In the rows, 128 means zero.
name the system of each run
run 1, rom (9 x 22)
[[131 174 143 111 187 111 151 134 142  80 108 178 126 172 134 111 128 159
  154 189 116 130]
 [139  92 113 121 103 120  98 114 163  90 207  91 109 116 151  98 184 148
  127 104 107 131]
 [143 125 129 103  78 135 162 150 158 111  65  99 145 118 141 195  95 126
   99 163 100 127]
 [136 175 134 180 129 109 103 120 107 171 173  88 100 154 122 182 106 146
  164 136 165 115]
 [125 105 104 115 125 156 112 118 103 186  82 103 165 106 133  97 118  86
   95  54 114 146]
 [102 125 175 151 177 126 186 151  75 113 102 191 109 131  98 126 115 125
  146 158 163 135]
 [127 135  87 114 131 131 110 100 156 140 187 181 129 145 122  48 142 136
  131 111 106 112]
 [137 109 157  84 162 123 139 141 145  47  81 104 134 129 160 122 159 136
  116 151  85 154]
 [132 115 127 152  64 113 144 143 155 109 206 116  98 121 131 176 121 170
  135 147 147 109]]
run 2, Setot (9 x 22)
[[138 119 113 132  38 111 109 164 192  98 142 107 144 107 141 155 152 150
  109 138 154 120]
 [142 163 111 139  84 126  82 124 139 164  93 101 146 107 148 228 119  97
  141 146 145 114]
 [126 107 153 128 132 132  84  84  94 193 141  95 146 109  95 155 121 100
  111 100 179 102]
 [106 120 144 131 140 138 132 143 106 154  69 178 159 114  85  79 130  91
  110 107 184 128]
 [108 141 139 128 175 123 103 117 117 105 128 213 111 118 124  99 176 105
  170 154 149 129]
 [126  99 116  72 130 128 105  84 178  81 157 161 153 121 133 104 171 145
  117 155 105 113]
 [142 140 146 116  90 105 120 150 193  73 114 101 147 140 129 167 146 167
  113 180 153 120]
 [144 151 103 153  56 115  73 146 157 150 152  97 131 103 153 188 144 119
  138 120 160 118]
 [128 114 131 117 113 149  93  93 107 189  87  98 155  92 114 195 117  80
  111 116 148 114]]
run 3, kofa (9 x 22)
[[102  80 134  98 153 134 166 154 103 103  91 196 175 106 125  80 138 140
  105 112 144 161]
 [119 152 144 137 159 114 125 110 148  79 170 188  95 147 111 110 162 137
  166 186 138 111]
 [150 113 110  69  94 111  88 127 197  90 143  95 156 125 169 123 157 148
   97 129  96 121]
 [121 128 149 166  90 130 136 138 137  93  93  83 127 104 112 220 136 142
  134 176 162 137]
 [142 169  96 143  72 127  92 129 147 209 140 134 131 120 132 161  95  93
  128 108 152  93]
 [112 121 131 129 176 149  99  96  84 166  64  98 174 119 109 114 140 102
  117  89 146 152]
 [110  94 167 145 138 121 153 158  92 130 155 196 106 104 101  75 138 112
  125 106 183 119]
 [124 151  94  93 158 129 123 116 160 104 114 204 164 147 140  77 150 147
  139 148 102 139]
 [136 102 173 104 148 111  94 107 150  53 159  93 101 119 142 145 188 130
  134 164 123 117]]
run 4, fuvaf (9 x 22)
[[140 112 179  94 136 110 176 135 147  78 167 155  81 146 125 114 114 137
  114 174 106  97]
 [144 170  78 134 107 109 126 144 174 101 147 105 159 167 156 137 123 208
  140 143 110 149]
 [142 110 133 138  85 139 131 123 132 125 130  36  91 113 142 179 120 101
  111 113  87 124]
 [131 125 116 119 110 123 155 147  91 201 116 137 176 131 122 168  53 153
  102 104 163 122]
 [114 157 125 182 171 154 135 110  86 156  98 105 105 145  91  67 126  87
  145  88 122 147]
 [127  77 152  80 169 119 141 160  74 124 154 182 117 102 177  92 138 112
  124  86 117 145]
 [100 126 116 146 163 148 174  86 134  77 142 175 123 146  93 115 130 177
  151 185 104 138]
 [167 157 146  95 121  98 120 145 178  98 171  94  91 167 166 106 123 141
  117 143  91 103]
 [129 111  91 140  85 133 142 148 138 109 123  74 169 120 152 181 128 195
  121 121 117 170]]
run 5, daza (9 x 22)
[[130 157  81 130 121 114  81 104 172 127 194 166 148 146 134  98 152 168
  156 133 137 115]
 [135 109 144 100 112 134 119 137 169  56  78  83 128 113 149 133 176 107
  109 147  98 141]
 [126 122 133 145  72 114 136 153 129 147 160 138 134 110 126 223  99 167
  133 153 181 114]
 [135 177  84 140 115 148  76  83 156 180  79  88 150 133 111 123 126  80
  125 107 112 117]
 [124  82 190 101 161 109 117 158  78 131  96 133 145  99 134 134 144 101
  107 106 189 134]
 [ 94 128  92 158 108 153 154 107 137 145 136 219 144 117  77  90 123 133
  142 139 148 117]
 [149 166 155  84 184 104  87 120 156  93 103 140 110 149 159 103 160  95
  145 160 104 114]
 [118  74 120 124  93 117 124 133 149  75 179 128 159 102 135 142 169 203
  119 133 164 143]
 [139 177 106 143  61 136 139 135 186 126  81 118 107 131 117 160 105  95
  124 171 102 104]]
run 6, Setot (9 x 22)
[[127 165 106 139 138 122  95 139 156 124 129 163 121 149 120  22 164 107
  140 103 133 125]
 [120  79 138  93 152 131 124 127 120  64 111 148 136  89 176 156 186 129
  141 146 100 159]
 [135 124 127 121  75 123 152 103 177 116 181 137 126 139  94 165 101 174
  112 180 136  85]
 [157 189 112 126 111 108  75 152 168 150  88  60 155 157 154 127 132 124
  118 111 135 126]
 [109  74 146 160 111 136 119 140  69 138 132 109 117  69 141 184 156 106
  142  94 164 152]
 [120 132 123 111 119 151 155  92 120 190 112 188 137 123  84 128  72  91
  109 138 134  85]
 [129 163 161 125 215 107  91 113 114 115 107 121 141 163 115  72 159 136
  147 122 158 137]
 [108  63 122 124  96 135 144 153 138  72 153 171 123  83 140  78 189 129
  123 108 127 146]
 [140 159 111 101 110 126 142 117 170 107 100 168 138 140 137 190 104 140
  136 205 100 105]]
run 7, sev (9 x 22)
[[117  77  96 101 132 167 167  89 115 120 116 109 154 114 132 117 117 146
  100 107  58 155]
 [139 153 181 148 154 115 188 146  99 126 133 110  75 168 107 149  72 135
  130 162 134 109]
 [140 144  64 134 122 126 123 138 137 147 175 116 140 152 169  76 122 172
  130  75  85 155]
 [117  89 155 131 151 157 172 111  87  95  97  84  92 108 134 154 133 101
  129 133  70 155]
 [141 139 127 125 117 114 170 132 114 176 192 141 118 159 124 145  52 174
  117 126 135 101]
 [128 162  98 152 161 142 134 122 132 112  92  72 127 161 136  69 137 131
  135  96  74 168]
 [126  66 161 116 128 123 165 156  72 121 178 125  80  95 172 167 113 125
  128 108 110 139]
 [119 153  81 139 131 154 175  84 142 153 136 142 143 163  91 115  70 167
  123 145  83 121]
 [153 152 168 123 178 104 121 155 109 115 123  54  86 165 164 109 127 113
  130 107 101 141]]
run 8, guza (9 x 22)
[[147 124 117 126 113 111 135 147 121 166 214  91 109 156 150  95  90 161
  111  72 119 118]
 [118 128  98 145 138 162 163 122 117 106  52  83 136 126 137 128 131 122
  131 121  67 179]
 [135 110 170 131 156 114 159 126  74 145 202 122  67 136 143 159  90 134
  139 124 121 107]
 [131 139  75 116 136 152 152 109 141 144 106 105 170 160 126  73  96 160
   99  90  74 152]
 [132 131 182 150 174 114 150 148  87  82 126  80  63 140 148 133 141 117
  152 132 108 147]
 [129  98  75 112  94 140 171 123 127 148 190 147 139 132 150 125  89 181
  113 100  80 135]
 [144 164 152 124 173 142 144 103 126 110  68  55 108 166 118 134 113 106
  124 153  78 136]
 [137  93 135 139 122 109 144 171  85 142 206 101 108 129 165 123 109 176
  121  76 133 146]
 [111 137  84 149 122 177 178  98 131 124  75 112 124 134 107 117 104 113
  131 131  55 153]]
run 9, guza (9 x 22)
[[118 187 124 134 160 128 143 124 145 122  96 202 115 163  98  67 123 107
  148 168 124 114]
 [137 120 127  98 158 101  65 120 147  83 175 130 142 127 167 109 195 158
  144 131 138 137]
 [123  93 135 111  55 134 159 133 185  75 113 127 138 110 104 150 137 140
   89 165 130 109]
 [155 198 126 137 101  99 100 156 153 164 118 124 131 147 146 200  99 122
  144 160 160 101]
 [124 101 105 139 103 143  62  94 120 170 127  86 161  90 126 142 163 102
  124  73 153 131]
 [102  98 165 128 131 141 171 152  82 139  69 187 122  92  99 123 117  78
  114 127 166 125]
 [112 173 106 146 173 121 107 103 122 150 158 201 138 153 107  90 134 146
  170 141 154 122]
 [127 101 140  85 145 126  90 109 165  68 124 129 133 118 137  61 199 105
  114 121 105 129]
 [130 116 152 117  91 105 164 170 157  72 138 163 135 122 129 173 125 177
  123 186 163 124]]
run 10, fuvaf (9 x 22)
[[129 151 176 124 148 111  92 115 118 168 123 161 118 126  95 134 123  77
  134 142 198  79]
 [109 124  99 131 136 134  81 123 147 113 106 158 176 113 121  56 194 129
  136  98 157 151]
 [117 105 170 119 125 124 121 132 133  74 111 165  92  90 134 159 178  78
  149 173 138 113]
 [134 149 102 106 104 111  83  97 187 137 161 169 168 135 117 155 139 161
  132 165 162  94]
 [136 145 140 137 101 131  84 122 177  98  71  59 134 127 110 125 174  96
  113 138 141 124]
 [126 106 136 131  73 111  97 166 120 153 129 152 150  81 147 189 138 111
  125 117 200 121]
 [107 159  97 150 127 161  92  66 137 165  82 155 155 115  82 131 143  80
  143 140 144 115]
 [134 114 186  96 164 101  73 135 120 121 115 135 132 117 131  94 168  85
  117 115 183 112]
 [ 92 112 103 154 103 138 127 133 149  86 121 197 154  96 105 113 183 146
  147 144 170 147]]
run 11, sev (9 x 22)
[[134 143 165 104 195  98  67 131  90 157 121 152 138 127 151 124 150 101
  148 113 176 125]
 [101  71 125 114 121 140 141 122 142  91 136 180 156 102  90  53 169 139
  105 113 148 134]
 [136 166 150 107 122 111 142 157 163  86  93 182 109 136 136 152 132 106
  141 199 126 103]
 [134 136 106 126 118 107  58  95 174 110 183 104 160 135 137 149 174 180
  142 139 151 120]
 [125 107 137 133  62 143 122 137 163 113  67  78 139  96 108 150 142  89
   91 129 139 120]
 [123 165 124 162 113 112 100 150 100 185 118 163 142 114 125 190 111 123
  156 138 200 121]
 [116 123 109 125 150 149  74  81 128 159 110 131 149 116 102  60 170  80
  126  83 135 122]
 [117  90 184  90 152 115 156 169 102 100  91 185 144 100 131 125 137 111
  109 140 172 128]
 [115 159 103 145 122 118 121 116 170 103 170 200 134 149 104  95 147 160
  157 168 152 111]]
run 12, kofa (9 x 22)
[[140 177  95 169 105 117  74 113 134 188 170  84 134 143 125 153 118 140
  149 105 159 116]
 [117  97 123 119 122 162 135 131 100 157  54 107 144  94 119  99 128  64
   95  75 113 149]
 [109 119 164 139 178 117 159 141  69 146 149 200 124 127 112 132 107 144
  149 138 180 124]
 [129 143  95 113 147 133 113 103 169 107 152 157 137 153 117  24 156 132
  125 115  94 126]
 [136  89 177  90 152 110 136 155 122  49 109 113 120 111 170 156 164 139
  122 154 117 149]
 [129 137  94 156  58 127 138 121 175 119 184 139 122 127 112 182 115 176
  138 168 137 103]
 [155 178 119 110 118 132  87 111 155 159  63  65 140 140 143 156 111  79
  114 128 101 113]
 [113  91 150 162 128 126 120 143  60 163 144  94 138  99 119 165 128 137
  127  78 191 151]
 [105 140  96 144 116 157 163 126 123 162  94 205 129 126  87  65  99  88
  123 116 122 121]]
run 13, daza (9 x 22)
[[144  99 148  81 168 118  70  77  97 171 180  93 131 123 150 143 132 115
  121  95 124 106]
 [107  98 131 133 117 147 193 145 135 106  81 133 167 137  77  72 113 160
   85 117 141 149]
 [134 184 133 164 137 110 128 170 111 133 148 178  62 140 158 124 129  96
  175 141 133 120]
 [125  91  88  86 153 141  96  63 130 117 162 113 160 114 160 134 162 150
  133 112  75 146]
 [133 118 185 127 108 124 190 149 148  80 108  92 114 152  85 131 101 147
   89 167 144 110]
 [142 183  78 165  95 106 109 177 130 173 153 140 122 140 170 134 109 141
  158  98 141 136]
 [119  89 130 118 154 163 106  72  99 124  95  80 122  94 135 143 162  80
  129 106  82 145]
 [128  97 177  99 127 120 182 145 109 145 147 159 142 139  92 133  70 155
   87 143 170  97]
 [127 197  80 177 139 128 111 140 144 136 116 140 125 165 127  59 140 129
  162 108 119 151]]
run 14, rom (9 x 22)
[[115 134 160 131 205 128 192 137  75 122 105 150 137 165 111 117  86 171
  131 140 134 147]
 [123 124 102 152 118 137 145 131 139 123 189 145  86 143 119  28 142 125
  134  90  94 129]
 [138 111 120  74 153 133 164 140 128  86  97 142 131 130 182 138 122 137
  123 145  48 153]
 [130 118 147 150 116 122 156 109 135 106 205  81  87 153 107 155 111 182
  133 154 120 111]
 [157 155  89 115  89 133 134 151 147 166  97  74 137 144 159 119  84 114
   95  87  78 131]
 [114 125 150 176 171 139 161 136  52 136 120 103 100 122 136 177 117 136
  164 123 129 163]
 [125 104 106 119 119 152 160  99 112 190 167 152 119 128 104  76  82 108
  100  84 106 101]
 [121 155 145 115 204 127 170 142 106  98  75 140 136 173 134  79 113 147
  134 137  97 160]
 [120  87 121 144 111 129 154 138 123  92 216 138  78 121 142  84 155 150
  139 106  97 138]]

runs to name
run 15 (2 x 22)
[[ 92 103 116 124 134 158 155  93 128 110  79 204 168  95  95 159 139 134
  134 174 137 135]
 [149 168 172 107 152  94  89 122 157 139 159 147 108 161 107  95 128 107
  124 150 170  74]]
  guza
run 16 (2 x 22)
[[139 185 160 121 179 101 105  96 148 142 147 133 126 182  91 110 110 146
  139 171 166  88]
 [132 108 105 129  96 122 103 162 163  84 128  93 139 113 153  60 187 132
  113  81 120 163]]
  fuvaf
run 17 (2 x 22)
[[112  94 119 102 166 151  94  90 110 136  92 127 174 106 118  66 171 102
  109  81 123 150]
 [115 104 182 122 131 114 178 174 125  75 119 194 114 121 108 120 135 134
  123 168 172 118]]
  rom
run 18 (2 x 22)
[[146 108 167  80 183 118 131  91 111  98 144  81 127 146 156 176 120 165
  121 159  95 131]
 [129 123 120 165  68 127 176 151 158 126 164  83 118 150  93 104  93 176
   98 118 138 123]]
  sev
run 19 (2 x 22)
[[107 170  79 180 134 168 135  82 143 115  79 110 132 140  93 148 134 130
  166 165  94 152]
 [155  99 182  78 146 101 106 142  99 148 185 115  90 117 175 129 123  89
  111  96 128 100]]
  guza
run 20 (2 x 22)
[[115 100  92  90 162 154 143  53 111 142 144 162 162 122 129 146 113 152
  125 137  77 133]
 [139 153 185 126 157 106 149 136 151  88 128  82 104 184  91  81 119 150
  112 154 142 110]]
  daza
run 21 (2 x 22)
[[155 105 169  61 116 102 115 144 163 115 121  92 158 134 131 107 121 136
   69 121 152 103]
 [103 156  98 203  92 132 150 178 122 120  95 150 141 118 113 142 140 148
  156 127 175 161]]
  daza
run 22 (2 x 22)
[[130 157 114 162 120 102 157 178 144 101 175 129 120 172 131  78 121 202
  137 120 141 144]
 [130 125  83 131 102 154 127 116 141 113 113 107  96 100 167 125 154  80
  139 111  46 147]]
  rom
run 23 (2 x 22)
[[134 144  47 120  85 138  93 116 144 182 131 146 161 105 172 162 120 118
  136 103  92 134]
 [123 107 181 116 173 143 121  75  98 133  82  71 131 127  84 156 128 100
  109 143 139 117]]
  fuvaf
run 24 (2 x 22)
[[124  83 155 138  96 127 146 162  91 121 119  90 112  81 155 218 127 118
  125 123 145 145]
 [118 147  97 148 109 150 153 100 108 212 131 151 138 139  88 143  56 117
  122 118 133 101]]
  guza
run 25 (2 x 22)
[[149 194 104 136 114 108  85 161 190  94 101 123 125 150 158  94 166 113
  145 138 120 132]
 [126  73 133 120  93 126  98 126 124  98 143 114 136  70 166 207 172 131
  136 133 142 141]]
  daza
run 26 (2 x 22)
[[146 142 124  66 140 120  98 108 138 166  77  96 191 136 148 172  95 129
   95 127 126 117]
 [103 121 160 184 124 126 122 145 107 130 114 106 132 119  69 103 146 125
  124 111 210 132]]
  daza
run 27 (2 x 22)
[[125  99 161 162 136 142 158 110  89 121 189  90  54 121 118 145 119 115
  140 124 105 121]
 [143 131  96  77 125 124 167 144 136 155 122 164 174 154 146  99  68 163
   91 114  93 127]]
  fuvaf
run 28 (2 x 22)
[[112 106  95 115 154 171 115  76 114 144  82 136 146 102 124  87 157  74
  127  95  81 148]
 [124  87 208  95 165 102 155 141  95 107 152 163 120 128 111 133 115 145
  114 152 184 105]]
  kofa
run 29 (2 x 22)
[[121 116 129 114 120 105 154 215 117 107 113 198 138 108 173 106 140 138
  127 119 156 154]
 [106 132 105 135 144 147 111  63 151  96 159 173 109 124 105 131 170 124
  169 179 102 119]]
  sev
